Some points, each followed by its number:
c(1.68, 0.22, -0.79, 0.80, 2.70, -0.43, 4.89, -4.12) 0
c(-0.47, -0.45, -0.02, -0.89, 0.06, -0.03, -0.42, 0.03) 1
c(0.93, -0.02, -0.27, 1.98, 1.13, -0.20, -0.14, 0.53) 2
c(1.40, 0.18, -0.50, 3.55, 0.49, 0.08, -1.11, 1.88) 3
c(0.51, 0.31, 0.27, 2.45, -0.62, -0.43, -3.24, 3.28) 4
c(-1.06, 1.06, 1.29, 1.65, -1.39, 0.02, -2.11, 2.01) 5
c(-0.60, 0.77, 0.74, 1.01, -1.35, -0.77, -0.20, -0.14) 6
c(-0.44, -0.12, 0.19, -0.22, -0.38, -0.15, -0.29, 0.53) 7
c(0.42, -0.10, -0.05, 1.22, 0.81, -0.33, -0.23, 0.31) 8
c(-0.64, -0.25, 0.22, 0.12, -0.48, -0.35, 0.07, -0.68) 9
c(0.33, -0.25, -0.53, 0.59, 1.59, 0.08, 1.06, -0.73) 10
c(-0.48, -0.16, 0.30, -0.71, -0.55, 0.10, -1.29, 1.11) 11
c(-1.03, -0.09, 0.50, 0.04, -2.80, 0.46, -4.48, 3.12) 12
c(-0.37, -0.34, 0.09, -0.46, 0.43, 0.05, 0.13, -0.14) 13
c(0.68, 0.08, -0.54, -0.11, 0.91, 0.12, 2.09, -1.97) 14
c(0.49, 0.33, -0.66, -1.57, 1.15, -0.33, 4.52, -4.09) 15
c(-0.58, -0.29, 0.41, -0.84, 0.33, -0.52, 0.36, -1.08) 16
c(0.40, 0.07, -0.35, -0.38, 0.76, -0.02, 1.72, -1.88) 17
c(-1.26, 1.61, 1.60, 1.90, -1.83, 0.22, -2.28, 2.45) 18
Which point above is nearest to each new point by angle? Its number follows each.
c(-0.62, -0.22, 0.25, -0.98, -0.43, 0.17, -0.86, 1.24) 11
c(-1.47, -0.52, 0.65, -1.94, -1.06, -0.27, -2.34, 1.75) 11
c(-1.77, 0.14, 1.19, -0.43, -4.17, -0.17, -5.54, 2.73) 12
c(-1.19, -0.46, 0.68, -1.37, -1.48, -0.23, -2.44, 1.60) 11
c(0.19, 0.12, -0.43, -1.66, 0.90, -0.41, 3.68, -3.11) 15
c(-0.41, 0.05, 0.10, -0.72, -0.22, -0.04, 0.31, -0.91) 16
c(0.20, 0.18, -0.15, 0.78, -0.31, 0.27, -0.82, 1.28) 4
c(-1.52, -0.43, 0.71, -1.42, -1.79, -0.03, -3.47, 2.55) 11
c(-0.12, 0.06, -0.09, -0.19, -0.35, -0.07, 0.36, 0.19) 7
